128 stands for zero in the data rows.
Here are some points, one per row:
[ 92 154  95  76  98  76 106  84 145 139  92 153 125  74  83 203 148 161
 175 131 193 182 172 169 152 152 153 122 101 106 112  82  76 169 112  71
  95 154 107 163 148 158 141  91 156 117  87  92]
[144 134 172  98  85  81 112 149 104 154 123 176 124 136 136 118 165 110
 127 144 117  93 115  91 174 121 114 104 126  85 141 145 145 152 142 135
  83  45 164  54 110 153  97 187 146  78  90 159]
[151 159 103 134 102 138 167 134 107 135 150 133 125 127 131 103 138 111
 171 131  86 125 107  88 135 111 137 144  89  96 173 158 121 147 147 183
  93 146  84 167 114 140 113  66 155 128 155 163]
[ 92 178 108  86 109 160 134 185 112 119  79  76 105 158  76 118 140 112
  95 130 128 135 151 107 172 120 113 165 159 165 132 143  61 107 135 154
 152 129 172 178 154 110  97 151 129  83 119 151]
[168 121 105 138 167  97 125 146 127 141  98 105 161 159 181 103 116 115
 221 146 125 176  74 107 140 135 122 118 160 184 154 133 140 172 130 115
 127 148  84 146 120  89 132 128 156 111  90 141]
[145 122 134 123  71 161  91 188 104 118 156 102 114 158 117 193 133 133
 158 113 148 141 145 137  94  91 111 139 108 142 162 127 152  86 143  67
 142  94  77  92 130 127 111 158 104 128  98  71]
[ 99  68 146 102  68 126 190 100 111 172 168  79 167  94 118 165 188 172
 105  95 134 100  33 109 159  96 146 178 140 125 151 158 112  94  68 115
 111 158 176 140 130 114 171 115 102 145 105 132]
[ 57 140 145 152  65 114 123 136 131  55 130 124  76 147 158 110 108  68
 115 135 138 153 107 123 141 119 194 108 177  99 114 113 161  66 104 128
 140 134 152 129 105 122  99  89 165  99 113 161]
[ 91 123 158 145 121  92  99 116 111 144  99 169 156 127 140 132  97 184
 143 103  91 116 160 128 148 166 127 111 121  95 150 157 180  70 140 152
 102 107 124 168 135 101 191 155 141  93 171  92]
[165 107 182 177 121 150 144 149 116 150 162 136 145  93  59 145 180 120
 122 191 206 135 137 144 101 134  85  91 154  78  95 159 128 132 112 159
 183 139  87 179 118 109  99 173 184 194 150 130]
[117 135 136 121 131 183 129 160 121 167 147  82 134 111 165 106 117 149
 112  84 108  94 177 157 105 148  96  58 134  84 165 111  75 175  96 128
 132 151 170  88 153  96 168  96 147  72 108 132]
[ 79 141 113 113 153 182 106 128 163 134 135 124 157 124 150 182 179 138
 165 155  90  90 158  73 133 138 158 106 112  94  45 111 130 127 125 125
 130  72  73 115 144 108 127  86 166 157 156 143]
[119 148 142 103  68 116 140 122 127 150 155  75 158 114 161 128 119  68
 105 129 122 117 163 126  84 159 168  63 173 146 140 178 170 141 159 135
 113 148 149 114  96 110 138 123  67 174 148 125]
[161 145  96 132 160 150 116 154 109 174  59 112  84 131 175  94 167 166
 133  94 194 166 140  91  34  93 150 160 161  96 136 130 140  73  64 108
  75 112 129 119 114 186 139 124 127 141 137  90]
[168 182 100 106 158 120 192 118 186 154  99 103  86  75  90 153  59 142
  89 131 162  74  80 155 158 161 137 135 158 102 140  81 190 125 140 154
 174  67 154 104 131 161 166 114 110 163  76 133]
[ 80 130  87 169 167  97 143 149 140 143 113 104 153  84 161 112 163 159
  95 149  92 141 124 111 160 156  77 133 139 196 142 162 151 116 125 161
 146 190 102 126 167 185 109 125 167 133 116  86]
[120 151 102 133 135 166 155 184 157 141 150 173 146 128 165 119  87 124
 115 104 158 178 111 159 140 111  89 139  70 102 115 128 162 113 160 156
  91 146 105 141 101  77 113 165 149 106 118 118]
[187 145 103 151 170 107 139 117 107  99  96  94 149 105 163 175 104 102
 126 163  87 176 159 115 159  77  62  91  91  87 111 148  83  56 129  64
 186  93 170 170  96 138 104 116  75 159 147 162]
[200 154 164 167  94  88  98 108 168 121  94 168 174 140 144 159 150 165
 130 101 123  97 153  84 121 118 134 151 139 162 160 136 145 122 157 102
 142 163 144 122 127 117  98  69 129 104 155 151]
[166 121 135 101 148 107 139 135 157 144 120  73  71 145 111 100 137 125
 118 127 186 157 144 147 185 122 159 154 100 156 144 158 133 136 143 155
 135 118  87 162  76  88 165 111  78  95 200 121]
[160 154 103  70 100 136 140  76 124  64 143 167  98 139 163 112 155 179
 151 125 184 149  54 117  55 186  75  75 103 139  94 157  76  89 172 162
 191  98 163 123 146 162 173 105 104  83 116  98]
[100  88  82 158 172 100 110 105 147 173 160 103  49 166 139 172 123 157
 188 143 114  80 108 106 140 130 135  96 152 100 158 118  86  88 135 137
 119 157 137 120  94  84 118 160 130 105 112 114]
[ 97 153 188 100 165  92 124 178 112 135 113 168  96 128 139  95 164  67
 162 161  91 104  86 188  97 107 139 181  82  99 130 166  83 159 164  74
 132  97 158 151 108 167 153  78  94 177  78  63]
[ 76 121 171 160 137 180 121 164 199 166  70 142 119 158  79 153 166 159
 172 140  91 110 132 121 121 106 143 125  84 170  82 134 136 136 130  78
 186  96 149 101 116 113 106 100 152 139 168 156]
[105 134 114 105 165 128 103  69  98 123 141  78 129 178  58 127  89  88
 144 107 132  92 143  84 126 152 130 163 133 157 145 164 162 142 132 124
 106 104 137 170 102 160 107  99 164 118 122 138]
[181 104 151 117 130 152 159 163 115  69 144 115  64 153 120 143 133 132
 135  99  96 166 141 113 112 126 156 109 114 177 152  79 130 147  93 170
 106 156 173 109 159 174 144 148 179 207 136  78]
[110 107 147 126  97 107 129 112 140 108 174  88 118  57 126  74 102 131
 183 110 149 104 157 123 147  52  77 130  98  90 133  72 177  93 135 126
 155 140 147 147 138 134  93  95 155 116 116 102]
[108 113 132 134 131 110 105 110 120 139 155 118  69 109 135 106 116 147
  70  85 101 191  61 122 131 150 150  85  78 115 141 128 146 137 180  59
 110 119 128 169 172 104 111 135 151 174 155 182]
[104 167 156 161 136 147 112 102 115  69 145  99 200 176 140 145 141 178
 149  93 122 104 103 218 131 153 100 129 174  85 135  80 140 115 150 131
  85 138 153 151  85 139  88 134 143 121 165 121]
[113 120  91 113 158 108  92 133 126 153 163  90 177 154 156 170 136  52
  75 129 143 175 103 106  95 146 136 163  77 107 136  81 118 164 168 166
 120 141 185  84 174  99 118 104 149 114 171  99]
[ 86  74 164  83  94 104 158  75 136 109  77  84 170 159 125  93 152 165
 106 186  77 180 144 120  79 142 138 145 151 126 149  72 143 115 153 162
 119  94 144 121 133  85 123 165  83 180  59 139]
[ 91  71  79 172  60 103 110 104  78 167  93 130  89 178 147 113  90  95
 150 147 147 131 143 140 141  86  47 108 134 158  67  94 169 176 158 149
 125 129 158 139 112 160 191 121 119 175 165 118]
[149 156 139 161 143 132  91 140 110 136 161 155 171 123  55  94 133 137
 150  96 131 160 103 112 157  87 132 103 177 190 125 141 121 130 106 128
 134  62 142  85 190 104 184 149 123 145 151  76]
[110 137 161 149  81 146 113 140 175 149 158 148 150 158 117 112  38 164
 100 212 113 153 123 105 128 160 118 130 109  98 161 147 111 149  76 123
 104 153 125 110 153 163 125 144 113 153 152  81]
[129 158  87 156 145 132 195 141 100 159 173 144 152 136 142 123  92 166
 180 155 148 159 132 125 108 123 165 163 168 160 133 143 140 156 156 114
 149 114 138  81 137 130 106 153 146 120 148 189]
[136 100 152 167 150 190 184  72 113  78 101 139 115 123 162 175 165  65
 155 156 108 153 134 106 161 172 151 102 112  98 133 138 184 159  59  68
 113 135 161 160 183 159 161 168  76  83 154  89]
[179 139 170  91 137  96  92 154 155 135 156 142 151 140 127 129 129 157
  97 111  93 107 109 118 112  95 143  92 124 157  27 143 137 169  67 162
 109 127 146 175 113 123 166 135 141 111  81 144]
[144  82  81 184 148 184 157 103 134  61 119 171 153 146  92 101 149 145
 112 123 157 103 165 112 132  87 168 148  77 148 123 145 153 161 159 148
 158 131 146 132  87  88 101 120  77 112  54  87]
[100 168 145 132 148 152 104  78 110 163 152 143 141 133 103 152 114 107
 158 108  88 147 156 186 112  81 160 111  98 118 122 145 136  60 159 160
 122 191  96  82 129 189 198 149  91 112  91 173]
[157 127  96 167 117  84 164 164 134  67 105 101 127  75 112 120 132 157
 135 207 115  94 115 132 122  80 138 160 162  90  88  85  84 152 173 108
  89 119 115  87 142 130 178 123 119 101 166 147]
[147 154 151  90 131 130 122 104 135 183 166 179 106 112 167 131 117  89
 152 100 115 144 150 118 157 110 148 151 163 126 121 105 141 142 137 158
 129 140 170 159 120  96  85 152 133 170 118 113]
[105 152 139 130 134 189  87 138 101 150 140 141 108 102 175 102 120 142
  92 176 156  71 144 106 142 182 121 151 121 182 123  42  87 125 128  84
  95 145 135 169  95 110 130 162 108 163 142 138]
[159 138  86 105  77 109  91  93 172 114 144 105 112  82  66  86 124  64
 155 120  87  81 132 150  68 162  85 139 121 143 134  87 152  81  90 131
 141 160 157 126 122 116 103 162 158  98 163 149]
[112 148 102 175 127 135 110  82 169 136 121 120 166 130 137  59 111 139
  96 108 136 149 156 130 170 136 160  83 125 100 141 146  56 131 130  99
  96 139 151  97 107 148 162 146 183 171  98 127]
[ 98 149 159 183 168  92  89 104 118  74 159  90  64  92 143 153 106 163
  93 137 143 113 151 128  91 154 144 151 133 174 129 178 124 155 148 142
 104 133 154 160 125 122 117 163 145  94 114 147]
[ 65 152 158 104 145  99 116 108  96  74  81 124 111  81 138 120  88 140
 111  65 112  96 113  93 105 104  89 145 141 101 138 158  90 199  94 145
 194 145  93  77  93 124 114 167 135 179 174 131]
[115 118 111 128 128  93 202 166 114 145 130 107 175 130 150 116  85 126
 133  84 123 112 134 180 128 153 176  98  79 179  81 122  74 107 116 153
 113  80  77 166 135 168  57 126  89 107 167  75]
[168 139  98 102 152 132 112 163 160 140  63 117  96 151  59 119 140 119
 123  97  93 111  94 107 133 157 138 107 168  79 121  98 135 164 177 137
  93 186  90 141 120 149 112 164  68 122 116 150]
[154  86 149  64 166 130  94 126  97 105 160 158 155 153 153  84  93 127
 106 123 160  76 122 112 152  90 172 123 160  99 112 136 144 106 156 104
 118 171 129 142 207 153  97 113 140 133 154 145]
These points spread out most along one direction. How many in every 100 of the points above lie lower along it than each point below? Answers are rounded to whole numbers. More than half of the points above lie lower than the first one.
[ 98  78 169 142 147 130 175  97 235  97 152 169 110 161 150 159 133  73
 117  86 181  92 153 121  99 103  64 154 164 149 154 111  76 127 155 126
 105  88  81 167 170 173 181 108 100 144 114 177] 69
[157 153 155 154 136 109 131 108 145 165 146 133 110 178 136 102 147 164
  63 158  87 167 128 175 136 121 120 149 173 122 104 124 148 150  84 109
 193 138  85  99 156 138  89  74 132  87 140  77] 69
[129 117  82  72 165  79 201 172 105 130 115 194 141 158  88 133 120  91
  75 122 111 125 163 130  88 135 141  91 146 129 144 121 139 115  94  92
 126 159 121 138 114  75 172 142 172 100 146  87] 57
[118 172  76 114 158 109 104 104 120 124  93 156 141 160 116 133 167 146
 152 171 173  82 118 184 145  89 115  89  60 140 127 141 163 143  46 162
  78 105 155 101 192  95  84 112  78 183 132 181] 73
[164 139 171 111 138  99 144 146 109  98 145 150  94 153 152 131 136 144
 150 117 103 109 178 132 159 171 126 158 148 135 153 169 136 103 142 159
 133 151 126 123 136 104 111 101 156 134 151 154] 29
[149  53 103 170 149 157  66 176 105 126 151 161 154  70 101 139 127 121
 119 108 107 164 138 122 132 163 122 149 156 117 167 116  93 143  82 181
 159  68 101 138 109 155 148  92  77 112  87 170] 71
[130 109  89  52 145 179 122 148 165 120 178 142 129  98 100 132 177 148
 118 173 148 178 136 159 141 118 113 143 154 168 170 150 171 152 117  84
 136 107 103  86  63 189 121 154 132 108 165 132] 73
[106 125 172 139 145 167 105 119  78 153 100 168 159 111 117 153 120 137
  93 158 167 124 112 106 132 113 165  97 115 146 179  62 106 136 144 155
 200 160  99 154 103 123 114 136 100  84 133 157] 61
[175  68 137  85  85 201 114  78 113 114  55 122 138  68 162 178 109  81
 114 167 104  93  86 190 128  85 114 142 142 176 130 174  85 120 135 115
  81  90  84 126 127  89 105 128 192 110 111 126] 69
[156 177  83 172  46 103 139 128 100 152 149 126 122 154 149 113 168  93
 116  90 118 131 121 113 142 141 146 182 104  98 131 135 139 148 141 123
 172 112  64 134 148 102 140 172 141 110  75 107] 65
[127 102 186 142 148 136 170 123  93 101 147 135 103 110  79 110 106  86
 109 103 124 168 115  95 121 181  60 143 131 150  52 123 117  73 100 106
  70 163  98  52 110  75 103  58  84 115 108 150] 55
[142  49  97 140 112 135 104 176 131 130  90 125 165 135 150 130 100 148
 129  98 174 113 146 183 137 186 153 174  87 111  84 162 145 110 139 127
 190 156 127  77 111 150 137 147 122 160 100 169] 69
